Named turns come first, each shown by rows before and after it. Which turns, in which order, take the first row of each pair that follows to the second? Write the first one first, as in the answered first pair.
fina (before |-> after):
[ -7   4   3   1  -2   0   0  -1  -5  -1  -6 -10   5   4  -1  -2  -3  -2
  -4   8   0  -1   2   3  -5  -2   0   5] |-> [ 1  1 -1  5 -4  4 -8 -5 -1  0  1  2  4  2  5 -6 -2 -5 -3 -3 -2 -1  1  3
 -2  5  2 -2]
[ -8  12   1   0   3  -8  12   7   7  -1   3  -4   1  -1 -12   7  -8   5
  15   6  -6  -1   2  -2   5  -9  -1   6] |-> [ -3   9  -6   9  -4   3  -1   2  10  -5  10  11   4   0  -4   0 -15  -5
  17 -13  -5   1  -3  -2   2   0   2  -6]
[  0  -1 -11   3   4   5 -18  -4  -7   9   7   0  -4   7  17   4   0   1
  -5  11  -2 -12   2   6 -12   9   5  -9] |-> [ -2   1  -8  -2   6   0 -12   0  -8   7   2  -9  -6   6  11   7   3   6
  -6  23  -2 -12   5   8 -10   8   2  -4]
puf (before |-> after):
[ 4  5 -3 -1  6 -6  4  4  8  3  7  1 -1  0  0 -1  0 -1  9  5 -3  2 -2  1
  9  4  3  0] |-> [-3  8  0 -1  3 -3  3  6  8 -5  6  0 -1  3 -6 -1 -7 -5 10  3  2  0 -2  1
  3  0 -1 -2]
[ 7 -6 -2 -2  8 -9 -1  5  2  6  0  5  0 -6  7  6  6 10 -4  0 -6  3  0 -3
  6 10 15 -5] |-> [ -9   2   2 -10   6 -11   6  13   1   1  -4  -6   1  -1  -7  13  -4  12
   3   8  -1   4  -1  -5   1   2   8   1]
[ -1   5   1  11  -7  10 -10  -9  13  23  12  18   0  -7   9   0  -9   0
  16 -22   4 -15   3   5   0   7   2 -11] |-> [  7   7   1   6   6  -9   4  -6  14  30   5   7  -3 -13   9   1   3  12
  17  -8  -3 -13   7   6  14   7   9   1]
[  7   3  -5  13  -6  -9  -9  12   5  11   1  -1   1  -8  -9   4   2  -2
   2  -5 -12  -9   0  -2  -1  -4   5   4] |-> [  3   4  -4  10  -6  -9  -8  16   8   9  -1  -4   0 -10 -12   5   0  -1
   5  -1 -10 -11  -2  -5  -3  -7   5   9]
luni (before |-> after):
[ 5  4 -2  2  3 -4  6 -1  3  0  4 -1 -3 -1  3 -2 -2  3  7 -5  2 -2 -3 -1
  2  1  2 -2] |-> [10  0 -1  4  2 -4  3 -5 -5  3 -2 -1  0 -3  5 -3  2  4 -1 -2  1 -2 -1  3
  2  3  5 -2]
[ 21   1  14   1 -13  -8   1  12 -10 -13  -1  -6  -3 -14   5   0   0   5
  -6  17   5  17   5  -2  -6  -4   1 -14] |-> [ 15  10  16  -1 -12 -10   1  22   4 -19   8   0   0 -10  -1   1  -8   4
  12  10   6  14  -2  -9  -1  -8  -2 -19]
[-13   3   4  -1 -16  15 -16   2   2  -8   2   9   5  -1  -1  -5 -17 -13
  -2  -7  15  -7   7  -8 -19  -3  -1  -6] |-> [-13  -3   9  -4 -14  11 -12  -1  -8  -4 -12   1   5  -6  -3  -2 -11  -6
 -16  10  15  -5  13  -2 -21  -4  -2   2]
Pairs:
Between the rows of a pair lie 2 to 3 turns.
[ 11   7  -7   5  11  -3  -1   2  20   6  16  17   0  -1   8  -4   6   3
  16 -21  -9  -6  -7  -6  18   5   5  -8] |-> [-19  12   2  -1  -6   8  -5   8  10  -6  12   7   6   9  -9   1 -15  -9
  16 -15   9  -5  -5  -7 -11  -9 -11  -8] : fina, puf
[  2   6   1  14  -4   3  -7  -8 -13  23   8  18  -5   0  19   0  14  -1
 -17  -8 -10  -3  11  -1   2  11   1 -12] |-> [  1   7   5   7   3  -7   3  -5 -13  29   2   9  -8  -1  15   3  19   9
 -16   8 -14  -3  15  -2  10   9   4  -3] : fina, fina, fina
[ 17 -14   0   6  -8   3 -12 -15 -20   2  -6   0   6  -2  13  -4  14  -3
 -34   7   1   5   7   6 -14   4   0  -7] |-> [  6 -13   3   6 -14   7 -13 -10 -21  -4  -7  -4   8  -1  10  -3   8  -7
 -34   6   7   7   9   6 -23   0  -7  -9] : fina, fina
[ 27  -2   0  -6  15   4   8  -3   3  10   0  16   8   3  13 -11   6  13
   7  10 -20   3   1  11  21   6  10   6] |-> [  0  12   7 -17  12   4  16  11  10  -5   5   2   6  13 -11  -3  -7  12
  26  15 -14   1  -4   7  14  -9  -3  11] : luni, luni, puf
[  2 -10   0   8  -3   6   2   3   2  11  12  -7  -8  -9   9  -4  -4  -5
   3 -14   3  -1 -14  -3   9  -1  18 -16] |-> [-13 -10  11   0  -7   3   8   6 -11   9   1 -23  -5  -7  -2  -1  -5  -4
  -4   9  11   2  -6   0  -2 -10  10  -5] : luni, puf
[ 1  8  1 -8  9 -8 17  6  5  0 -5 -3 -3 -7  0  2  8  4  9 11 -3 -7  8  3
 14  9  0 11] |-> [ -2   5  -1   1  -7  14  -5  -1   3  -8   3  15   1   0   4  -5  -7 -12
   3 -17   7  -8   6   0  -4  12  -4  -7] : puf, puf
[ 22 -10 -16  10   3   4 -11  -2  -1   7   1   8   4  -8   4 -12  21  22
   0   4 -15  -6  -3   9   9  28  24  10] |-> [-23   8  -1  -2 -17  19 -14  13  -2 -17   6  -5  10  11 -29  -2 -12   6
  15   5   6  -6  -4   1 -23   2  -2   6] : puf, puf
[ -1 -10  -9  -1 -15   9  -9  -2  -6 -11   5  10   1  11  13  -6   1   5
 -11  -5   7   4  -2  -8  -8   5   9   0] |-> [-10  -7  -3 -12  -6  -5   8   9  -6 -11  -3  -7  -2  11   1  -2   7  18
  -1  16   1   4  -1  -7   2  -6   6  14] : puf, puf
[ 13  -7 -11  -1   4  -2   2  -2   3   5  -3   4  -4   2   3  -3   8   1
  -3   3  -7  -6   4  -6  20   7   5   2] |-> [ -3   4  -6  -7   2  -4   5   7  10  -1   0  -2  -3   7 -14   3   0   0
  10   4  -6  -6   1  -8  16  -5  -3   4] : luni, luni, puf
[-15  -3   3  -2  -9   6  -9 -15 -12  -8 -16  -7  -2  -1  -2 -17  -4 -11
 -19   0  -1   4  -3   2 -16  -8 -13   2] |-> [ -1  -9   3  -2   1  -9   3 -13 -12   2 -19 -11  -5  -6   3 -16  10   1
 -22  11 -10   4   1   7   0   0  -4  10] : puf, puf
[ -7   8   2  -6   5  -4   9   6   5  -1   0  -8   0   3 -10   3   2   6
   7  12   2   3  -2  -4   5  -7   0   7] |-> [  7  -3  -4   7  -1   9  -8  -4   3   2   6   9   2  -3   7  -8   4  -4
  -3 -12   3   3  -2  -1   3   4   6  -9] : puf, puf
[  8  -4 -14   1  -1  -8  -1   2   6   7  13   9   0  -8  12 -12  -2  -3
  10  -5  -8   4  -5  11  13   5   6  -9] |-> [ 10 -11 -12   6  -5  -4  -7  -4  -4   5   7  11   2  -6  13 -14   1  -3
   0  -2  -4   6  -5  13   8   8   4 -10] : luni, fina, fina
